[[3, 21, 26, 43, 18, 9, -46],
 [-22, 1, -27, 11, -22, -1, -3]] out -1

[[-19, 30, 16, 55],
 [16, -17, 2, 23]] out 2

[[7, -16, -50, -9, -22, -7, 39],
 [-17, 21, 18, -12, 2, 31, 40]] out 31

[[-1, 0, -2, -8, 21, -27, 10],
 [40, 19, -9, -22, 19, -3, -52]] out -3

[[0, 1, 2, 10, 1],
 [0, 5, -1, 45, 0]] out 45

[[10, 8, 14, 1, 12, 44, 1],
 [25, -20, -23, 2, 20, -55, 47]] out -55

[[-17, -6, -50, -16, 14, 47],
 [-24, -27, -26, 41, -36, 13]] out -36

[[-37, -5, 21, -20, 36],
 [-50, -8, 18, -21, 44]] out -21
---
[8200, 5263, 4704, 4592, 6832, 2858]
4592
[132, 466, 885, 498, 308]
885
[7, 26, 90, 18]
26
[718, -325, -735, -133, 869]
-735
[548, 497, 825, 124]
497
[608, 436, 867, 136, 964, 754, 518]
964
---
[60 30 60 78 10 86 77]	86
[8 9 5 0 6]	0
[-17  32 -43   5  43 -25  27]	-25
[4285 1418 7117 8167]	7117
[1751 3482 8562 4661 9306]	4661
[85  5 42 76 62]	76
[94 12 52 43 65]	43
[-18   9  19  17 -30  47  10]	47
---
(-19, 49, 40, 47) -19
(-2, -61, 47, 28) -2
(-25, -10, 55, 24) -25
(-35, -52, 49, 29) -35
(-6, 3, -55, -3) -6
(-30, 3, -54, -23) -30
(-5, 29, -47, -44) -5
(-44, -7, -7, 3) -44
---
 0.17  -0.02   0.03   0.07   0.13   0.07   0.10   0.17   0.10  -0.04   0.10   0.01   0.04   0.05   0.09   0.09
-0.01   0.08   0.10   0.10   0.03   0.11   0.04   0.01   0.03   0.10  -0.02   0.10   0.12   0.16   0.07   0.02
 0.21  -0.19   0.07   0.14   0.28   0.18   0.14   0.19   0.15  -0.23   0.17   0.00   0.11   0.04   0.08   0.17
 0.18   0.08  -0.02   0.03   0.06   0.02   0.09   0.22   0.08   0.05   0.05   0.00   0.00   0.11   0.13   0.03
-0.09   0.19   0.09  -0.02  -0.04  -0.05   0.01  -0.14   0.01   0.22   0.13   0.11   0.00  -0.14  -0.04   0.08
 0.04   0.22   0.01  -0.02  -0.07  -0.06   0.03   0.06   0.02   0.23   0.02   0.06  -0.02   0.05   0.08  -0.01
-> -0.09

  7.886   13.838   13.976   26.647   11.936  -20.439   11.849   15.318   12.466   -5.142  -10.131    2.683   -6.196    7.886
  0.530   -5.286   10.853   13.185   16.433  -11.147   25.688    9.078   14.240   14.179   11.396   -9.713   -5.819    0.530
  3.798   14.483   12.676   24.232   17.025  -22.190    8.895   16.494   12.930    1.718  -13.432    2.685   -5.895    3.798
 12.578   11.284   15.558   12.632   -4.177   -1.441  -10.464    2.561   -6.271    7.488   13.936   14.030   26.032   12.578
 13.451   14.539   26.335   11.157   12.446  -16.129   15.036   12.424   -5.845   -9.125    2.175   -6.049    8.589   13.451
 12.376   22.268   20.321    7.719   16.779   -5.619   12.660    5.366  -14.278    1.429   -4.385    0.776   14.129   12.376
 13.051    7.838  -13.908   -0.560   -3.012  -17.382   -1.038   13.265   12.603   20.593   22.375    7.432   16.624   13.051
-> 12.376

 26.76   13.87   16.99   22.92   21.85   25.44   26.51    6.33   15.88   24.16    8.47   27.04    4.76
-15.15   18.20   -8.69   -8.01  -10.44  -15.04  -15.26   11.38   16.39  -12.57   17.14  -16.05   13.58
  3.41    1.90    8.40    0.46    3.70    5.24    3.32   13.75    1.78    3.97    6.59    3.69   12.38
-14.90   19.56   -7.90   -9.15  -10.56  -15.05  -15.72   12.57   17.91  -13.17   16.77  -16.48   13.49
 15.37   24.86    3.59   14.76   12.46   10.15   12.27    6.39   27.33    8.56   11.39   11.09    5.14
-15.26   17.81   -9.46   -8.95  -11.12  -14.49  -15.32   10.99   16.89  -13.13   16.27  -16.00   13.49
-> 15.37

 -16.147  -101.992    68.806   218.727   -53.172   -93.773   137.537   -49.405   152.938    60.037
 -29.126   -16.200    77.174   264.512   -50.132  -156.135   185.683   -47.125    72.853   120.323
  37.503    59.410   112.881    37.990   -31.455    64.697   125.132    93.844   222.337    48.516
  31.575    38.559   -42.078    72.206    -1.797   170.795    68.995   118.670   159.964    46.689
 -52.962    47.580    39.729   157.159   -38.412   -86.167   189.794   -32.185    35.481   167.144
 151.066   115.845    83.681    85.718    78.292   167.938    94.078   106.337   209.570     9.962
-> -52.962

-0.001   0.011  -0.018  -0.006   0.037  -0.015   0.028  -0.014  -0.072   0.001  -0.002  -0.004  -0.021  -0.027  -0.047   0.003
 0.001  -0.013  -0.016  -0.009  -0.008  -0.027  -0.008  -0.016  -0.034   0.006  -0.007  -0.001  -0.029  -0.013  -0.021   0.000
 0.009  -0.095  -0.014  -0.020  -0.162  -0.073  -0.136  -0.032   0.086   0.021  -0.034   0.008  -0.061   0.034   0.069  -0.007
 0.024   0.018   0.075   0.045  -0.035   0.101  -0.049  -0.020   0.146  -0.055  -0.132   0.025   0.103   0.117   0.159   0.045
-0.022   0.040   0.029   0.012   0.040   0.068   0.045   0.057   0.066  -0.019   0.056  -0.014   0.072   0.001   0.015  -0.022
 0.004  -0.020  -0.032  -0.016  -0.005  -0.052  -0.009  -0.032  -0.076   0.013  -0.014  -0.001  -0.057  -0.026  -0.045   0.003
-0.005   0.015   0.005   0.003   0.023   0.017   0.020   0.007  -0.004  -0.009   0.004  -0.004   0.016  -0.004  -0.006  -0.002
-> 0.004
---
[  4.27 -19.10  -0.91  -0.29  19.68  -3.13] --> 4.27, -3.13

[[-0.143 -0.141 -0.208  0.040 -0.063 -0.155  0.023]
 [ 0.011 -0.014 -0.045 -0.072 -0.110  0.085 -0.104]
 [ 0.119  0.095  0.139 -0.187 -0.116  0.144 -0.201]] --> -0.143, -0.201

[-9.720 11.477 15.255  9.786] --> -9.720, 9.786

[ -1.03 -16.33   0.92   9.20] --> -1.03, 9.20

[[-125.72  -11.24   -0.66  -11.35  141.83   92.01]
 [  35.16   28.97 -106.62   -6.56  106.48  -41.73]] --> -125.72, -41.73

[[-0.036 -0.029 -0.075 -0.064 -0.089]
 [ 0.103  0.144 -0.225 -0.028 -0.107]
 [-0.154 -0.129 -0.015 -0.192 -0.152]] --> -0.036, -0.152

[ 1.428 -0.451 -1.246  0.472] --> 1.428, 0.472

[[  19.416   88.046   76.397  -18.836]
 [  44.698  177.417   99.328 -153.853]] --> 19.416, -153.853

[[-0.15  0.10  0.04 -0.13]
 [-0.09  0.13  0.03 -0.10]
 [-0.12  0.03  0.08 -0.09]] --> -0.15, -0.09
---
[-60 -49 -18 -16  -5 -23] gives -49

[[-31  40  40  22]
 [-29  48  36  15]
 [-10  51  33  11]] gives 51

[[ 17 -54 -17   3]
 [ -4  12  22  -7]
 [  1 -21  -3  53]] gives -21

[-19  18 -33 -37  49] gives 18

[ 11 -52 -10 -39 -21 -33 -31] gives -52

[[  2  -4 -11   8  -9  -2]
 [ 18  21 -43 -43  32 -35]
 [ 22   7 -59  29 -24 -39]] gives 7

[-11  17 -14  14  16  -6  44] gives 17

[ -1 -38 -32 -17 -22   1 -57] gives -38

[  4  -1 -46 -15] gives -1
---
array([[ 13,  12,  12,  15, -24],
       [-10,   0,   3,  39, -43],
       [  7,   1,   0, -13,  12]]) → 13, 12

array([  2, -21, -25, -43, -47, -26,   0]) → 2, 0

array([-53,  -3,  36,  37]) → -53, 37

array([43,  5, -1,  3]) → 43, 3

array([-10,  36,  -2, -56, -20]) → -10, -20

array([ 37,   4, -60, -25,  21]) → 37, 21

array([[ 46, -24,   9,   6,  26],
       [-54,  -4, -28, -17, -21]]) → 46, -21
